Where one turn sends some rows of the set: a few examples, then the rows asked
z209: [ 0.05 -0.88 -3.00  0.15  1.73  4.16  2.75 -2.66 -0.42 -1.51 -0.56  0.26
 -0.20 -1.72  0.06 -1.84]
z297: [-0.57 -0.33 -1.41 -0.94  0.26  2.77  2.48 -2.65  0.17  0.66 -1.94 -1.52
 -0.53  1.01 -1.56 -1.56]
z157: [ 1.55  3.21 -2.29 -0.71 -0.93  0.23 -0.49  0.59 -0.33 -1.79 -1.10 -1.08
  2.66 -2.86 -0.27 -1.12]
z454: [ 1.49  2.50 -1.68 -0.68 -1.31 -1.50 -1.16 -0.11 -1.12 -0.79 -1.11 -2.40
  2.50 -2.05 -0.43 -0.37]
z470: [ 1.93  2.34 -1.48 -0.58 -0.91 -2.27 -1.67  1.19 -2.02  0.44  0.61 -0.60
  1.47 -0.79  1.51  0.13]
z542: [-0.01 -2.26 -1.40 -1.45  3.10 -1.06 -1.37  0.35 -0.25 -1.23  2.43  2.65
  0.16  0.46  1.27  1.26]
z569: [-0.78 -0.24 -3.07  0.06  1.83  4.19  2.29 -2.65 -0.83 -0.40  0.41 -0.57
  0.82 -1.85  1.14 -2.02]
z880: [ 0.46 -3.14 -0.82 -2.16  0.08  1.94 -0.24 -0.60  2.70 -1.83  2.35  1.57
  1.36  1.34  1.66 -0.67]
z991: [ 2.30  1.58 -1.29 -0.63 -1.18 -2.76 -1.54  0.97 -1.88 -0.15 -0.21 -0.38
  0.68 -0.38  0.79  0.57]
z290: [ 2.11  2.36 -2.02 -0.70 -1.35 -0.56 -0.40  0.37 -0.31 -2.29 -2.01 -1.07
  1.64 -2.26 -1.26 -0.56]
z694: [ 1.40  3.30 -2.23 -0.73 -0.94 -0.16 -0.84  0.46 -0.47 -1.19 -0.86 -1.61
  2.95 -2.76  0.01 -1.01]
z858: [ 2.92  1.30 -1.40 -0.58 -1.43 -2.52 -1.13  1.24 -1.32 -1.15 -0.90  0.37
 -0.07 -0.31  0.18  0.54]
z535: [ 1.93  2.14 -1.82 -0.65 -1.65 -1.28 -0.68  0.06 -0.60 -1.91 -1.97 -1.61
  1.60 -1.94 -1.37 -0.21]
z565: [-0.08 -2.68 -0.85 -2.06  0.41  1.83 -0.67 -0.65  2.21 -0.98  3.15  0.91
  2.17  1.27  2.46 -0.72]
z62: [-0.15 -2.13 -1.36 -1.40  3.21 -1.03 -1.43  0.41 -0.42 -0.95  2.47  2.43
  0.28  0.33  1.27  1.15]
z523: [ 0.61 -3.78 -0.33 -2.06 -0.18  0.81 -0.52 -1.08  2.16 -1.47  2.09  0.98
  1.16  1.90  1.47 -0.26]
z45: [ 0.61 -3.50 -0.62 -2.23 -0.12  1.40 -0.34 -0.85  2.58 -1.82  2.19  1.31
  0.98  1.74  1.37 -0.36]
z816: [-0.33 -1.82 -1.49 -1.39  3.33 -0.54 -1.32  0.54 -0.20 -0.95  2.67  2.73
  0.69  0.06  1.65  1.09]
z115: [-1.41  0.36 -1.42 -0.87  0.77  2.82  1.90 -2.65 -0.53  1.86 -0.69 -2.47
  0.56  0.78 -0.45 -1.89]
z727: [-0.30 -1.91 -1.49 -1.44  3.35 -0.87 -1.48  0.38 -0.41 -0.75  2.70  2.40
  0.55  0.24  1.57  0.95]
z385: [-0.61 -2.05 -1.96 -0.01  1.28  0.87  1.30 -4.02 -2.27  0.80  0.08 -2.82
  0.25 -0.21  0.47 -0.64]
z339: [ 1.88  2.85 -2.27 -0.67 -1.29  0.09 -0.43  0.66 -0.12 -2.19 -1.62 -0.69
  1.94 -2.63 -0.82 -0.85]
z29: [ 1.65  3.12 -1.72 -0.54 -0.53 -1.20 -1.56  1.71 -1.56  0.21  0.97  0.01
  1.90 -1.32  1.94 -0.32]
z348: [-0.90  0.57 -1.64 -0.98  0.67  3.85  2.77 -2.18  0.38  0.65 -1.32 -0.93
  0.01  0.42 -0.97 -2.20]
z349: [ 0.03 -3.27 -0.43 -1.99  0.08  0.82 -0.83 -0.98  1.83 -0.59  2.96  0.40
  1.91  1.77  2.20 -0.18]
z439: [-1.17 -0.32 -2.75  0.08  2.00  3.27  1.70 -3.16 -1.48  0.71  1.03 -1.62
  1.35 -1.59  1.53 -1.75]
z285: [-1.10 -1.12 -2.31  0.09  1.68  1.96  1.35 -3.66 -2.11  1.31  0.86 -2.67
  1.08 -0.81  1.30 -1.19]
z633: [ 2.88  2.38 -1.99 -0.54 -0.98 -0.59 -0.43  2.17 -0.47 -1.91 -0.65  1.94
  0.17 -1.29  0.43 -0.36]
z190: [-0.13 -1.75 -1.64 -1.36  3.33 -0.38 -1.15  0.87  0.03 -1.48  2.43  3.08
  0.21 -0.01  1.44  0.88]
z774: [ 0.01 -2.17 -1.42 -1.36  3.02 -0.80 -1.16  0.46 -0.05 -1.39  2.10  2.88
 -0.11  0.32  1.12  1.13]
z756: [-0.71 -0.47 -1.21 -1.01  0.32  2.21  2.20 -2.91 -0.35  1.17 -1.59 -2.12
 -0.31  1.11 -1.40 -1.41]
z873: [ 0.39 -3.72 -0.40 -2.04 -0.06  0.61 -0.77 -1.16  1.92 -1.03  2.61  0.36
  1.46  1.99  1.72 -0.12]
z300: [-1.22 -0.14 -1.19 -0.96  0.41  2.23  1.96 -2.96 -0.53  1.57 -1.14 -2.59
  0.22  1.00 -0.93 -1.43]
z885: [ 3.09  1.70 -1.73 -0.58 -1.35 -1.62 -0.69  1.71 -0.74 -1.83 -1.21  1.27
 -0.28 -0.75  0.06  0.32]
z917: [-1.14  0.80 -1.68 -1.05  0.81  3.92  2.51 -2.24  0.18  1.11 -0.88 -1.40
  0.49  0.30 -0.48 -2.26]
z598: [ 0.19 -2.78 -0.91 -2.13  0.35  2.06 -0.29 -0.54  2.54 -1.49  2.78  1.36
  1.87  1.31  2.16 -0.80]
z928: [ 1.75  2.02 -1.53 -0.81 -1.63 -1.63 -0.94 -0.16 -0.93 -1.39 -1.64 -2.17
  1.96 -1.73 -0.98 -0.15]
z691: [-1.42  0.68 -1.60 -0.90  0.86  3.43  2.07 -2.47 -0.24  1.63 -0.55 -2.09
  0.73  0.41 -0.33 -2.13]
z567: [ 0.03 -2.65 -2.01  0.05  0.80  0.82  1.75 -3.95 -1.81 -0.14 -0.99 -2.25
 -0.88  0.00 -0.65 -0.33]
z680: [ 0.47 -2.61 -2.29  0.09  0.81  1.80  2.30 -3.54 -1.08 -1.26 -1.57 -0.98
 -1.33 -0.34 -1.00 -0.61]
z820: [-0.26 -1.70 -1.75 -1.39  3.35 -0.29 -1.18  0.77 -0.16 -1.02  2.60  3.02
  0.63  0.00  1.44  0.76]
z754: [ 0.43 -1.81 -2.69  0.08  1.10  3.12  2.76 -2.88 -0.38 -1.73 -1.34 -0.03
 -1.06 -1.02 -0.71 -1.28]
z126: [ 1.26  2.90 -1.94 -0.75 -0.99 -0.89 -1.04  0.22 -0.94 -0.80 -0.77 -2.18
  2.81 -2.43 -0.03 -0.65]
z170: [ 2.37  3.10 -2.26 -0.56 -0.58  0.02 -0.56  2.34 -0.59 -1.37  0.02  1.82
  1.08 -1.77  1.20 -0.84]
z562: [ 0.05 -1.98 -1.56 -1.43  3.27 -0.53 -1.18  0.63  0.01 -1.49  2.35  3.03
  0.11  0.15  1.18  0.99]
z509: [-0.14 -2.91 -0.67 -2.13  0.30  1.27 -0.72 -0.78  1.91 -0.71  3.28  0.51
  2.24  1.50  2.40 -0.54]
z30: [-0.68  0.00 -1.63 -0.93  0.48  3.36  2.69 -2.29  0.34  0.42 -1.79 -1.13
 -0.41  0.63 -1.38 -1.96]
z388: [ 1.78  3.45 -2.11 -0.56 -0.43 -0.31 -0.95  2.08 -1.11 -0.45  0.75  0.98
  1.75 -1.72  1.87 -0.79]

z535 turns into z290
z565 turns into z509
z754 turns into z209
And these:
z633 turns into z170
z348 turns into z917

